One turn sends every row of this set to another row. A few are shown first. Where does it send the rows asked after them?
j_684: [ -7 -27   5  -6   6 -12  -6  -2  -9  -3   9  -4 -14  -6  13  -1  -1   5
  14  -4 -11 -13  -4  12   0   4  17  10 -21  -9   3  30  -5  -3  -3  11
   2 -13  -2  -9   9]
j_928: [  4 -19   1   2  20  10   6  17 -13  -4  -3  -3  23  -8  -7   9  -6  22
  -3 -12   9  -5 -23  13  -1 -16  -2  -4  -9   1 -19  -7 -12  -7   0   4
  13 -21  -1  16  18]
j_968: [ 15 -18   8  12  23  -3  -4  -2   2  14  -4   4  20  12  -4  -2  -3  23
   3  -5  -4  -3  -1  -7 -14 -15  13   3  -1  11 -16   0  -6  14   6   7
   4  20  21  -4   9]
j_241: [  9  12  22 -11 -16   6  13 -12   3  17   1 -11  -2   3 -15  -6  -1   9
   3   6  -5  11 -13  15   6   9   7  -2  16   2 -21  -9  -7   5 -20   0
  -6 -22   3  -2  35]
j_797: [  3 -26  -7  -6   1  -1  -8   6 -11   6  25  -6 -18   6  23   4 -10  -1
  13   1  -4 -11  -3  18  -2  -3  13   5 -21   4 -11  13  -8  -4 -14   7
 -14  -1   3 -10  10]
j_440: [ 10   4  16  -5 -17   9  11  -9   6  15  11   0  11  -8 -17  -5   4  13
  -3   8  -8  13 -15  19   8  13  -6   4   6   3 -16 -14  -4  20 -22  -2
  -2 -16  13   4  34]
j_202: [  0 -32 -10   3   2  -4  -8   0 -10  -6   7  -4 -24   3  17   5 -13   5
   5   6 -14  -9  -8   8  -5  -3  17   5 -17   2 -12  25  -4  -5  -5   1
  -7 -10   0  -8   8]
j_108: [  6  -3  -1  -9 -15   8 -24  -9   6  17 -14  -7  -9  10  -4   4  -2  17
   9   2  -9 -10   3   5  18  18   5 -30  -7  -7  -6 -19 -16   2 -15  -4
  12  -1  -8  11   0]
j_323: [ 25  10  -2  10 -13  16   5 -10 -11   9  -6  12   9 -22  -3   9   5  31
  -7  11   3   7  16  16   2  12 -10 -13 -14   4  -2  13  -1   7  19   1
   0  -5  -7   3  -2]
j_489: [-12   4  -9  11  -3   6   3  -1  18  27   1   1  -1  -5  13  -3  -5  20
  -9  -7  -4  -8 -18  -5   4  -3 -13   6  -1 -16  -6  -9  15  -7   6  22
   6  16   8   0 -16]
j_929: [  8 -10  12   2  15   5 -18 -16   7  -3 -18   8  -2   3   8  -8  16   8
  20 -15 -13   3  -9   4 -10  15  -4  11  18  -1  -7  -5 -17  -5 -13  -9
 -15 -25 -11  -4  13]
j_671: [ 15  -4  11  -3 -13   2  13 -12   6  12   4  -9  -2  -5 -23  -3   1  16
 -11  13  -6  11 -18   5   1   1  -8  10  14 -13 -21 -12  -5   9 -18   3
   8 -22  13   5  34]
j_86: [-14  -3  -3   9   1  11   9   6   6  23   9  -6 -11 -12  13  -5   2  26
  -3  -6   1 -12 -16  -1  11 -18   0  -3 -13 -18  -2  -3  21  -8   2  15
   9  10   1   6 -11]
j_315: [ 12  10   8  -2 -24   9   8 -16   6  16   0  -4  15  -5 -12   3  -2   2
  -8  14  -8  15 -10  18  -4   8  -5  -3  13  11 -26 -15 -10   0 -18   0
 -10 -19  12  -3  29]
j_588: [-10   1   3   0  -3   4  -2  -2   9  24   5 -11  -6  -7  15  -5  -7  11
 -13 -17   2 -13 -14 -11   7  -9   0  -4  -2 -16 -15  -7  17 -10   7  29
   2   9  -5   1 -14]
j_346: [  8  -4   8  10  16  -3 -12 -15   4 -12 -18  10  -1   3  10  -1  18  14
  15 -19 -20   1  -2  -3 -11  -1  -3   2  27   1  -2   2 -22  -3 -10  -8
  -7 -14  -8  -5   7]
j_414: [  2 -10  11   8  18   2  -6 -11   1 -13 -15   1  -3  -8  11  -5  34   6
  15 -20 -14  -1  -8   1 -12  -3  -1  -3  12   0   5  -2 -12  -4  -8 -11
 -13 -18 -14  -5  14]
j_43: [  1   7  10  -3 -15  10   9  -6   4  14   6  -7   9  -7 -16  -8  -5  10
  -1  18 -15  19 -25  11   9   3  -4  -4  11   7 -23 -17  -7   4 -17  -3
  -1 -21   4   1  33]
j_457: [ 23  18  -6   7  -6   8   2   4  -7  23  -5   4   8 -30   2   9   6  24
  -9   1   8   6  29  18  -3   8  -8 -12 -13   1  -2  -4   0   6   8   1
  -4   2  -3   5  -3]
j_237: [ -6 -14  -8   6   6   2 -21 -31   2  15   6  -6   7  -6 -19  18  -5   2
   5  13  -3   7   0   7 -10   3   4 -16 -14   1  -2 -12  -6   0 -14  18
 -10  23   0  -3   3]
j_902: [ -4 -11   9  11  11   3  -1 -14   5  -9 -19  11   3   6  -1  -3  29   8
  22 -12 -17   5 -12   5 -10   0  -9   3  18  -2  -3   1 -23 -10 -13 -13
  -7 -14  -1  -3   5]
j_179: [ -5 -33  -3   1  -3  -3  -8   6  -9  -4  14  -5 -12 -11  24   3  -3  11
   2   8 -15 -21  -5  10   4  -9   8   9 -23   3  -4  20  -7   3   0  12
   0 -10  12  -7  12]
j_530: [ 15  16  -8  13  -8   9   2  -1  -8  21  -5   6   1 -20 -12  13 -10  19
 -11   4   2  20  24  21  -1  20 -11  -8  -4   1 -10   6  -7   6   4  -3
 -12   0  -4   6 -10]
j_989: [ -9   2   9   8   0  10  -6   7  13  31  -1  -6  -8  -4  13  -4  -2  21
  -4 -17  -1 -16 -19   0  10  -7  -3  -2  -4 -19  -3 -15  16  -1   7  16
   1   9   4   7 -17]
j_984: [-20   3   7  -4  -2   7  -6  -4  14  17  -1   0   1   2  15 -13   3  12
 -18 -17   7 -10 -13   2  13   1  -5  -4  -5  -6  -4 -14  20 -12   6  13
   7  14  -8  -1 -12]
j_378: [ 20  16  -5   9  -6  12  12   6  -2  10  -5   3   2 -22 -12  14   3  14
  -8   2  -2   7  26  21  -3  13 -14  -8 -13   9  -2   8  -1  10   9  -2
  -3  11   0  -1  -3]
j_185: [ 27   2 -10  -6 -12   2  10   5   3 -12  -4   0  10   5  -8   9   0   4
   4 -24  -1 -15 -12   5   5  14   1 -23  -4  -5  12   9   0   2  -8   5
  12 -13 -13  11  21]
j_453: [ 16  15  -7  15 -14  10  11   7  -8  16   0   5   1 -17  -4  11   2  21
 -23   0  -2  10  22   9   0   1 -18 -13  -5   5 -11  -1  -2  17   6  -1
  -7  14   4   5  -8]
j_998: [ -8 -27  -9  -3   2 -13  -6  -3  -5   1   8  -3 -15 -11  17  10 -10   3
   1   5  -7 -16  -6  15  -4  -3  22   5 -23  -3  -5  21  -6  -1  -8  15
 -11 -15   3  -9  18]
j_357: [  0 -15   3  20  12  -2  -3  -7  -1   3 -21   0   5  -4   5  -3  27   6
  20 -24 -18   6   0  -5 -18   3   0  -2  14  -4 -11   5 -20 -10 -19  -8
 -14 -12   4   6   3]

j_968 goes to j_237
j_457 goes to j_440
j_530 goes to j_241
And these:
j_929 goes to j_684
j_357 goes to j_797
j_989 goes to j_378

